Here are some points, each followed by its number:
"0.1 0.6 0.3 0.9 -0.6 -0.4 0.3 -0.9" 0
"-0.2 -0.6 0.2 -0.3 -0.6 -1.7 1.2 -3.5" 1
"1.1 0.2 0.1 -0.2 -0.4 0.8 0.1 0.6" 2
"1.0 0.6 -0.2 0.3 -0.3 0.6 0.3 0.4" 3
"-0.5 0.2 0.1 -0.2 -0.5 0.2 0.5 0.2" 4
"-0.9 1.3 -1.2 1.9 0.0 -2.5 1.3 -2.7" 5
"0.2 -0.3 0.1 -0.4 -0.7 -0.6 0.8 -1.6" 6
"-0.2 0.1 -2.4 2.3 -0.4 0.4 1.0 -0.7" 7
"-0.8 -1.6 1.5 -1.8 -0.1 1.8 -0.3 1.4" 8
"1.3 0.2 0.1 -0.4 -0.4 1.0 0.1 0.7" 9
Which point above is nearest to each new point? Its number follows each.
"-1.1 -1.7 1.1 -1.3 -0.7 0.5 0.4 0.6" 8
"-0.2 -0.9 0.4 -0.8 0.1 2.0 -0.4 2.4" 8
"-1.9 -0.9 3.0 -1.8 0.7 1.4 -1.0 1.6" 8
"0.1 0.2 0.1 -0.3 -0.5 -0.1 0.5 -0.3" 4
"0.0 -0.7 1.0 -1.2 -0.2 1.5 -0.2 1.1" 8
"0.0 0.0 0.4 0.0 -0.6 0.1 0.3 -0.4" 4
"-0.4 1.9 -1.2 1.2 -0.3 -0.4 0.7 -0.4" 0
"-0.3 0.7 -0.3 0.7 -0.3 -0.5 0.5 -0.8" 0
"-0.6 -1.1 0.7 -1.2 -0.2 1.0 0.1 0.8" 8
"-0.8 -1.2 1.1 -1.2 3.0 -2.3 -3.2 -0.1" 4
"-0.5 0.0 0.6 0.3 1.1 0.3 -1.0 0.2" 4
"-0.1 0.2 0.0 -0.3 -0.6 -0.4 0.7 0.0" 4
"-0.5 0.8 -0.5 0.6 -0.3 -1.0 1.0 -1.0" 0
"-2.9 -2.1 2.3 -0.8 -0.2 1.0 0.2 0.6" 8
"-0.2 1.8 -0.7 1.1 -0.4 -0.4 0.6 -0.4" 0
"-0.2 0.3 -1.6 1.8 -0.4 0.1 1.1 -0.8" 7
"-0.6 1.2 -0.7 1.3 -0.1 -1.6 1.1 -1.9" 5
"0.0 -0.6 0.5 -0.7 -0.6 0.3 0.3 0.5" 4
"-0.1 0.5 -0.5 0.3 -0.5 -0.1 0.5 0.0" 4
"-0.5 -0.1 0.0 0.1 3.0 -3.1 -2.8 -0.6" 0
